Where one turn sends some rows of the set: a few examples, then the rows asked
zoto: [  9.1  21.6 -10.0 -39.9  15.0  16.2  19.4  13.3  -5.6  -6.9 -17.8  11.8
   8.4 -24.0  -6.0  -0.5 -14.1 -11.5  20.3   8.3  -2.7  19.5  27.2   7.8
  15.8  -4.0 -18.4  -7.5  -5.6 -14.0  -2.6   1.3   7.0  -7.7 -16.6 -14.5
 -10.1  13.5  20.6 -17.2   5.6  -7.4 -16.2  -7.6]
zaben: [ -2.2  -3.2 -31.1 -15.5  -4.4 -11.7  24.0  12.2  10.1   2.6 -11.4  10.7
  35.7 -16.6 -13.0 -14.3  -0.7  14.1  23.1   7.3   3.5  11.5  19.5 -13.6
  -5.4   1.7  21.8  -8.9  -7.0  -7.9 -12.3 -10.3  -1.6   6.7 -17.8 -20.1
  -5.1   9.0   0.5  10.5 -18.4 -14.6   3.7  12.2]
Pano: [  9.1 -10.9 -16.4 -13.3  15.1   1.8  -2.9   9.4  18.9  23.4 -24.8  -6.5
  20.3  -7.4   6.4 -13.4   5.4 -26.4   2.1   3.5  -5.7  -0.2 -36.2  -7.7
  -2.2 -16.6  -8.3   3.8 -38.5 -24.5  -7.2 -14.4  -2.9   4.3 -17.3   2.8
 -19.0  -8.9 -10.6 -16.0 -13.4  -8.5 -19.9   6.3]
Sas: [ -7.9   0.0  -8.2 -11.2   7.0   2.0  14.0  36.0   3.3  33.7 -16.2  10.1
  12.2 -36.0   7.7 -11.8 -20.9  -0.3   9.2   2.7   0.5   6.9  10.2   4.2
   2.5 -22.3   4.2  16.8 -19.0 -25.4  16.3  -0.3  16.4   0.1  -8.9   1.0
 -33.1  -1.9  -5.6 -19.1  14.1 -13.9  -5.8   5.3]
Bilaz: [-33.5  15.2 -13.4 -10.2   9.6  -5.8  22.0   8.3 -13.1   5.6   1.7  -3.3
   7.7  -1.9  -0.9 -16.3 -18.3 -24.0  19.4 -11.9  -0.6  16.5  -0.2  -8.6
 -26.9 -17.3 -10.5 -26.3  12.0  -6.4  13.7 -12.5   1.3   4.3  -2.6   9.5
   3.2  15.2 -10.5  -2.1  28.6 -12.0 -16.0 -11.0]
lufu: [ 15.3   0.0 -18.1 -19.7  23.6  -1.0 -18.6  20.6   4.2   6.1  -0.2  -1.2
  21.6  -9.0  -2.5 -12.1  -7.0  -1.0  13.7   3.7 -15.6  11.2  18.6  -0.7
 -20.1  -9.6 -14.8  -3.8  -8.5 -28.8  15.7  31.8   7.7   8.4 -17.3   3.8
  -2.0  14.8  -2.5 -23.4  21.4 -16.0   9.1 -18.0]
Kek: [-29.3   7.6   7.9  -4.2  13.7   9.2   4.4   0.6   2.1  21.8  -4.1  10.3
  -9.0 -10.0   6.8 -24.1  -7.1 -10.3   6.8 -15.5  -2.3  -2.0  15.8  -3.6
   7.5 -10.2   2.7  -9.8 -24.0   1.8   5.2  -9.5 -34.9  31.4  -1.7 -16.9
   4.6 -14.6 -16.0 -15.4 -16.6 -15.9  -2.9  22.4]
vapeb: [  2.5  -4.9  -2.8   2.3  13.7   4.8  20.3  -8.9  23.3  -4.5  12.0  -5.3
  14.4 -45.3   6.9 -16.3 -28.3 -36.3  17.4   2.1  -1.6   1.7  28.1   2.0
  -4.1  -5.0   4.8 -20.7  -9.2   1.7  -7.5   6.2   2.4  -8.6  -4.6 -12.5
  12.5   1.9 -17.5 -51.1   1.3  -9.2  -4.3   3.5]
Dopuf: [ -6.6  -9.3  17.2  11.5 -10.2   5.0  -4.8 -25.6  18.6  -2.0 -15.2  -7.4
  16.1  11.0  -7.7  -8.0 -22.2 -16.6  19.9   3.6  21.6  -1.3 -24.5 -17.3
   2.6  -3.1  19.9   3.8  -6.0   5.9 -18.5 -10.0 -16.2 -15.8 -18.5  -9.3
  12.5   9.8 -10.3 -20.1  -1.2   4.2 -11.5   2.5]
Rana: [ 16.6 -14.3 -11.5 -18.6  35.2  -0.8 -17.9   0.2  16.0  -5.0  -6.7 -14.9
   3.0  11.4   5.4 -17.8  10.2 -18.4   5.5  20.7   2.7  13.0 -23.2  -4.2
 -13.8 -24.1 -16.7 -20.2  -8.0 -24.3   7.8 -14.7   6.8  -9.8 -22.5  -2.1
 -12.0   9.2   8.1  -5.3   5.3 -23.4   0.3  13.0]
zuk: [ -1.0  21.8  18.6  22.0  -4.3  12.6   5.2  -7.1  17.5  10.0   1.7   4.9
   0.4 -12.4   1.3   7.3   5.5 -24.4  13.2  -4.5  -1.9  16.6  10.5   3.9
  -9.1  -9.3   0.4  -1.0   1.4   1.5  10.1  14.1   3.4  17.9  -5.2 -11.9
   5.2   8.2  -4.3 -57.4  30.0  -9.1  -0.9   9.2]
roz: [  5.1 -11.4   6.9  21.9 -11.2  -6.8  -7.0  -6.6  23.7 -15.8  -0.8  13.9
  14.9   1.9  -5.8 -15.1  -6.8 -21.4  11.0  -8.0  14.0   8.4 -17.4  -7.6
  -4.8 -26.6  10.9 -12.9  19.5  16.0   5.3 -17.2  -4.8   2.0  -2.1 -15.5
   0.5   4.9  -6.9 -24.4  -4.6 -14.3   0.0  36.6]
Vizip: [  5.9  14.0  22.6  -3.3   4.1  15.3  -4.8 -29.0 -11.1 -12.3  13.9  21.1
  11.2  -3.4   3.1 -10.7  -4.9   9.2  10.8  19.9  -1.6   3.6   6.7  12.1
   2.4  -5.7 -11.4  -8.5   2.3   6.0   2.2 -15.3 -24.6   6.9  -2.9 -15.7
 -13.7  -7.2  -9.6 -12.9 -15.6 -27.8   6.1  -1.3]
tok: [-10.0  -9.8  17.9 -11.0  16.3 -16.6  -0.5  -0.4  14.4   9.7 -14.4   2.8
  35.0 -10.8  -4.8  16.9 -11.7 -16.7  18.0  12.7  -3.5  29.0   3.6  -1.1
  15.2 -20.1  -9.9 -25.9   3.8 -18.5  -2.9 -17.4  13.2   3.3   1.4   1.4
 -21.8  13.5 -34.7 -12.0  21.2 -28.5  -1.7 -15.2]
boze: [  2.9   4.7 -14.3 -12.5  17.7   0.8   6.8  15.0  -8.6 -11.0  -3.7  -3.8
   0.2  -1.1   4.8 -11.5  11.3 -25.2   0.6  17.3   0.6  15.0 -22.2  15.1
  -5.5  -4.0  -3.5 -11.2 -23.6  -1.3   1.0 -21.6  -4.4  -0.5  -7.1   5.6
 -22.2   3.3  26.9  -9.9 -12.2  -3.0 -32.6   4.6]
zut: [  1.4  -4.5 -28.0 -10.7   5.1  -3.4  28.8  -3.2   6.6  -2.8 -26.3   2.1
  25.9 -16.9   8.6   5.7 -11.8  -6.2  -0.4  -4.2   4.0   8.5  -6.2  13.2
  16.3  -5.1   6.6 -12.9  14.5 -28.5   1.3   2.2 -11.0  17.9  -7.3  24.3
   8.0   9.7 -23.3 -24.9  12.2   4.4 -27.3  -6.3]
poziv: [  4.8 -12.9   4.9 -14.6  20.4   4.5   0.7 -27.7  30.5   3.7  10.3 -16.7
   5.6  -8.8  16.5 -14.2 -16.4  25.0  -1.6   4.0   3.5   0.8   8.5  -8.4
  -0.6  -4.4   1.1  -0.6 -15.6  -1.5  18.0   6.5 -37.1   1.7 -16.9   0.4
   5.8   4.0 -27.8 -15.0  -6.1 -12.5  -3.4   7.6]
dopu: [ -5.1   5.5 -12.2 -33.8   9.5 -15.3 -11.7  -0.5  15.0  23.2  -6.0  26.5
  27.9  -4.1  -6.4 -16.9 -11.4  17.4  -8.6  14.2   5.9  -1.7  -1.0 -14.6
   2.3  -8.4  19.5   2.0  -3.4  -7.5   0.6   3.2  14.0  20.1  10.9  -8.5
 -11.8  30.3   0.9   9.9   7.4  -9.8  -5.7  15.1]
lafo: [ 12.2   7.3  -9.4 -18.5   0.4 -11.9  14.3   1.9   1.2   2.9  -5.9  -0.1
  12.9  14.3   4.4  -7.8  10.8   1.6  22.7   1.3  -3.3   0.3   6.9 -16.6
  11.4  13.4  18.2   2.1 -17.0  -0.6   5.4   3.5  11.3  11.6   8.4  -9.3
   2.3  18.1   6.6  16.4  15.4 -10.6  20.3 -13.6]
Zop: [-22.4  10.8  25.6  -5.4   5.1  18.0  -5.1 -13.7   2.4   1.6   3.0  -0.6
  16.0 -34.5   2.9 -23.9 -25.2 -13.5   9.0  26.0  10.8  10.1   2.8  -5.0
  -3.1 -19.0  17.3   4.8  11.7 -19.0  -0.7   5.5  -7.9  -5.1 -12.6  -9.2
  -9.2  23.8 -17.1 -53.1  13.6   4.5  -5.2   2.1]
Zikun: [-13.5 -10.3  -2.7   8.8  15.5 -11.0 -13.1 -14.8  11.0 -13.4   5.7   1.3
   4.8  -3.3 -10.2 -19.2 -22.9 -27.7   6.2 -10.3   5.5   4.3 -23.1  -1.0
   3.1   6.2  22.3 -24.8 -14.9  22.4  -8.7   3.2  -7.0   3.5  12.4  -4.9
   0.6  16.4 -15.2 -28.6  -5.5  11.2  -4.4  19.9]

zuk turns into vapeb
boze turns into Pano
Now find these:
Sas turns into lufu
roz turns into Zikun
zut turns into tok
Vizip turns into Kek
lafo turns into zaben

Where one turn sends some rows of the set: a few examples, then the rows asked
Gepo: [  6.3 -16.3  -6.4  -5.3  11.7  -5.9   9.2  11.2 -14.8 -10.7 -16.5  27.9
  23.1]
kovi: [ 19.2 -16.6  -8.3  -6.2  14.1 -22.1  -2.0   1.4 -14.8  22.5  -3.5 -33.7
   0.1]
lalo: [  7.8  -2.3   0.6 -20.6  -4.9 -10.6 -16.0 -30.4 -20.0  22.3  -4.3   4.7
  -0.7]
safik: [  0.5 -12.3  -6.8  -7.8   2.0   6.8   8.0   3.6 -17.1 -18.9 -15.6 -28.6
  26.3]
varos: [  9.9 -11.5  -4.7  -5.3   4.9  -2.6   4.2  16.4 -22.4 -17.9  -7.5  25.0
  23.4]
vun: [ -5.4  -2.8   6.3   6.5   7.2   7.0   2.4 -29.4 -15.0  27.8   2.9  -2.0
  16.3]
podog: [  7.5 -12.0  -1.3  -6.3  12.8  -5.4   8.7  14.8 -18.6 -21.2  -8.2  25.9
  16.7]
zuge: [ -6.3 -19.7  -4.7  -5.7  23.7   0.5  16.9  -3.8  -5.8 -10.9 -19.5 -24.3
  11.4]
Niz: [ -6.3 -17.5  -9.5  -8.5   7.9   4.3  13.2  -2.2  -8.8  -7.9 -23.7 -25.5
  25.3]
Lor: [ 13.4   2.8   8.1 -19.3   1.2 -13.3 -15.7 -27.8 -23.3   7.8   5.0   3.8
 -12.8]
Famus: [ 25.3  -9.7  -5.0  -6.0   7.6 -18.8  -3.7   4.7 -23.5  13.9   2.5 -35.8
   0.3]
Pil: [  8.2  -2.0   4.4 -19.4   2.7 -14.4 -13.5 -31.9 -18.4  17.1  -3.8   4.7
 -10.9]
tenu: [ 21.5 -14.8  -8.4  -7.7   7.9 -19.6  -4.6   1.4 -17.6  25.7  -6.5 -34.8
   4.6]
dur: [ -3.5  -1.7  13.4   7.4  21.6   2.2   3.2 -29.6 -14.3  17.6   9.2  -1.5
   0.6]
fubuf: [-12.3   3.7 -14.6  -4.9   8.3 -21.3  -1.3  26.5 -16.2   1.8   2.8  16.5
   2.4]
zapu: [  6.7 -16.2  -4.1  -6.2  16.3  -6.6   9.9  11.2 -17.1 -14.5 -12.2  28.7
  15.7]
noko: [-12.3   5.7 -16.1  -4.9   1.8 -20.6  -4.3  26.3 -19.1   1.0   4.6  15.5
   8.5]
Kir: [ -1.2 -14.5  -0.5  -5.2  23.4  -1.4  12.5   0.7 -11.9 -24.2 -10.3 -26.1
   3.9]
zalu: [ -0.2   2.7   8.0   5.5  -5.5  12.4  -4.5 -24.1 -24.9  17.5  12.4  -7.7
  23.8]
Sokel: [ 12.9   3.5   0.3 -20.7 -13.5  -6.4 -19.1 -27.9 -25.8  14.4   0.1   1.1
   2.2]
gubup: [ 24.5  -8.7  -8.6  -5.8   3.6 -18.3  -7.5   5.8 -22.4  19.8  -0.3 -34.6
   6.7]
tel: [ 22.8 -13.0  -5.9  -6.5  13.2 -23.5  -2.7   1.3 -18.6  17.4   0.5 -34.4
  -4.7]
pev: [-13.7   0.6 -17.3  -4.7   8.2 -22.9  -0.9  23.4 -12.0   7.5  -0.3  15.6
   4.6]
veg: [ 16.3   6.1   3.9 -21.3  -7.7  -8.7 -20.3 -25.6 -27.2   6.9   5.9   0.0
  -4.3]
noga: [  7.3 -13.6  -3.4  -5.6   6.6  -1.5   7.5  13.8 -18.0 -11.0 -12.7  24.1
  28.0]
fozos: [  4.2   6.1  16.5   9.6  15.5   4.3  -1.0 -21.7 -22.5   4.1  22.9  -7.3
  -2.5]
gezu: [  4.0  -8.5  -1.8  -6.1  10.0   2.8  10.0   6.6 -16.6 -26.9  -8.2 -29.2
  14.8]
Nirim: [-14.1   2.0 -19.8  -5.9   1.5 -20.2  -1.1  22.8 -13.8   9.3  -3.2  17.1
  11.9]
Fuv: [  4.3   9.5  12.1   5.8   0.5  10.5  -4.3 -16.8 -27.6   4.6  21.0  -8.9
  12.8]
rabuk: [-11.6   4.6 -20.4  -4.5  -2.1 -19.2  -4.4  25.8 -17.6   5.3   2.3  15.9
  11.7]

kovi turns into gubup
lalo turns into veg
Now find these:
zuge turns into safik
dur turns into zalu

